0: c(29, 5, -14, 29, -29, 30, 10, -43, -12, 20, -3, -7, -63, -7, -12, 22, -30, -70, -44,
  -69, -16, 26, 80, -44, -66, 13)
1: c(-11, 57, -49, -18, 16, 36, -29, 1, 36, -42, -19, 14, -2, 10, -75, -4, 5, -37, -22,
  -17, 30, 7, -9, -25, -7, -35)
2: c(-53, 59, -58, -16, 63, 27, -38, 108, -32, 2, 4, 53, 2, 1, -69, -28, -74, -17, 35,
  3, 30, -7, -39, -22, 23, 15)
3: c(-1, -123, -11, 88, 71, -48, 40, 25, -100, -48, -30, 119, 127, 96, -127, 45,
  52, -42, 37, 19, -63, 45, -75, -122, -15, -63)
4: c(-18, -7, -7, 4, -41, 6, 2, 0, 28, -17, -26, 10, 77, 43, -28, 12, 45, -2, -13,
  38, -7, 14, -14, -10, 24, -96)
5: c(38, -91, 55, -3, -60, -43, -14, -19, -37, 5, -15, 2, 63, 56, 39, -21, -12, 28, -32,
  28, -37, 49, -24, -9, 8, -40)
6: c(38, -15, -52, -17, 19, -52, -61, 48, -27, 61, -64, 51, 66, 97, 23, 4,
  -67, -21, -115, -42, 16, 46, 89, 95, 56, -78)
7: c(31, -87, -32, 44, 55, 15, 80, -48, -18, 13, 6, 23, -53, -25, -15, 1,
  7, -55, 18, -25, -35, -27, 24, -127, -102, 50)
8: c(-28, 124, -29, -31, 49, 11, -28, 21, 41, -46, -12, -69, -14, -28, -21, -3, -11, 13, -11,
  -8, 72, -24, 19, 36, 15, 5)
9: c(27, 19, -39, 45, 38, -20, -57, 38, -19, 67, 33, 13, -12, 41, 10, -26, -41, -47, -81,
  24, 57, 23, 64, 57, 96, -57)
10: c(11, -13, 19, 15, -27, -3, -11, -40, -17, -62, 16, 4, -21, -2, 23, -15, -23, 6, -16,
  -4, -21, 57, -8, -19, 0, 4)
11: c(15, 32, -4, 37, -25, 21, 28, 4, 5, 77, 43, -49, -78, -40, 83, -19, 24, -27, -27,
  20, 21, -22, 82, 27, 18, -19)
12: c(5, -8, 14, 21, -25, 5, -11, -39, -14, -58, 22, 4, -27, 3, 23, -16, -25, 4, -20,
  -15, -18, 55, 5, -15, -5, 4)
13: c(42, -6, -19, 44, 47, -18, -32, -40, -18, -30, 8, 31, 4, 16, -69, 37, -14, -41, -23,
  -13, -2, 36, 40, -26, 10, -11)
14: c(44, -26, 6, 5, 15, -19, -25, -38, -12, -17, 20, -3, -6, 10, 26, -22, -16, 9, -26,
  20, 0, 27, 7, -35, 2, -11)
15: c(-18, 58, 58, -49, -1, 5, -61, -20, -115, -46, -29, 73, 71, -12, -46, 30,
  7, 40, 85, -63, -37, 39, -19, 31, 4, 42)
16: c(9, 21, -22, -40, 14, 53, 19, -66, 13, 95, -4, 92, -66, -35, 83, -21, 77, -43, 38,
  -74, -1, -58, 36, 28, -39, 33)
17: c(2, 5, 32, 20, 22, -14, 86, 49, 36, 30, -6, -54, -72, 1, 63, -49, 29, 8, 7,
  9, 43, -49, -22, 117, 3, 16)
18: c(25, -83, 13, 23, -59, 2, 49, -85, 0, 29, -38, -3, 41, 48, 10, -26, 68, -40, -51,
  -30, -34, 20, 16, -45, -55, -49)
19: c(19, -77, 37, -8, 24, -25, 45, 8, -18, 23, -11, 53, 15, 5, -22, 25, 32, 24, 79,
  9, -44, -33, -57, -9, -28, 48)
20: c(0, 50, 37, 50, -68, 20, -14, -73, -27, -43, 30, 41, -19, -53, -2, 78, 46, -9, 29,
  -39, -67, 42, 79, 24, 17, -2)
21: c(-38, 47, -8, -39, -60, 45, 7, -6, 25, -4, -9, -29, 32, -43, 33, 6, 31, 21, 26,
  37, -15, -25, 19, -51, -18, -60)
22: c(40, -15, -46, -11, 24, -57, -53, 54, -30, 64, -66, 47, 66, 99, 18, 2,
  -69, -22, -117, -25, 15, 19, 89, 94, 55, -84)
23: c(-45, -15, 41, -32, -89, 20, 58, 93, 59, 42, 2, -42, 36, -26, 57, 4, 39, 69, 88,
  127, -30, -70, -64, -32, 23, -78)
24: c(17, -2, 38, 25, 22, -24, 92, 49, 32, 26, -11, -68, -72, 5, 61, -59, 31, 17, 3,
  5, 47, -43, -26, 103, 5, 14)
25: c(-84, 19, -112, 17, 11, 57, -31, -41, 104, -83, 76, 64, -14, -37, -65, 22,
  23, -31, -19, 18, -1, 4, -51, -63, 39, -3)
26: c(-33, 25, -55, 22, -31, 57, 29, -68, 68, -17, 11, -15, -36, -39, 51, -14, 41, -45, -45,
  -12, -1, -16, 49, -57, -28, -45)
27: c(-27, 22, -20, -5, -20, 24, -32, 26, 25, 0, 7, 64, -21, 8, -58, 10, -18, -20, 11,
  -27, -7, 16, -55, 33, 15, 18)

c(-73, 63, 18, 8, -55, 33, -5, -7, 26, -72, 36, 50, -7, -99, -53, 126, 36, 42, 113,
  -21, -68, -6, -7, 37, 24, 84) 20 27
c(-38, 43, -8, -37, -58, 50, 4, -12, 24, -4, -12, -19, 29, -38, 45, 7, 31, 26, 37,
  37, -18, -31, 21, -55, -13, -59) 21 26
c(-4, 81, -23, 9, 34, 18, 49, 50, 69, 1, -20, -127, -49, -55, -15, 24,
  -17, 1, 4, 37, 65, -74, 60, -35, -31, 4) 8 11
c(-29, 21, -14, -14, -12, 26, -36, 23, 28, -13, 7, 65, -12, 10, -54, 9, -10, -11, 14,
  -24, -3, 12, -50, 35, 22, 15) 27 1
c(-27, -25, 1, -48, 22, -67, -60, 71, 3, -19, -44, -18, 127, 58, -46, 32, -53, 70, -5,
  55, 28, -1, -54, 40, 62, -11) 4 5
c(-8, 56, 59, -49, 5, -2, -51, -20, -113, -42, -33, 79, 66, -7, -47, 24,
  11, 46, 86, -58, -34, 41, -19, 33, -7, 44) 15 27
c(-46, 58, -57, -15, 67, 26, -41, 96, -32, 8, 2, 49, 0, 1, -77, -19, -64, -18, 34,
  2, 26, -12, -28, -20, 24, 8) 2 27
c(-30, -18, 5, -52, 24, -56, -58, 66, 15, -23, -43, -25, 127, 58, -51, 35, -58, 66, -5,
  54, 27, -3, -57, 37, 62, -18) 4 5
c(26, -88, 9, 23, -61, 5, 48, -90, 6, 27, -37, -6, 41, 56, 11, -7, 65, -46, -55,
  -28, -31, 20, 14, -47, -62, -50) 18 5
c(-40, 40, -7, -39, -58, 48, 2, -8, 28, -2, -9, -19, 36, -35, 41, 6, 27, 16, 27,
  39, -15, -29, 20, -59, -14, -58) 21 4
c(-51, 60, -56, -19, 80, 27, -34, 111, -28, 3, 0, 53, -3, -2, -72, -25, -69, -17, 31,
  5, 25, -14, -42, -24, 31, 7) 2 27
c(-34, -32, 41, -36, -85, 21, 58, 82, 61, 41, 2, -40, 29, -32, 55, 3, 40, 75, 87,
  127, -30, -72, -61, -28, 14, -71) 23 21
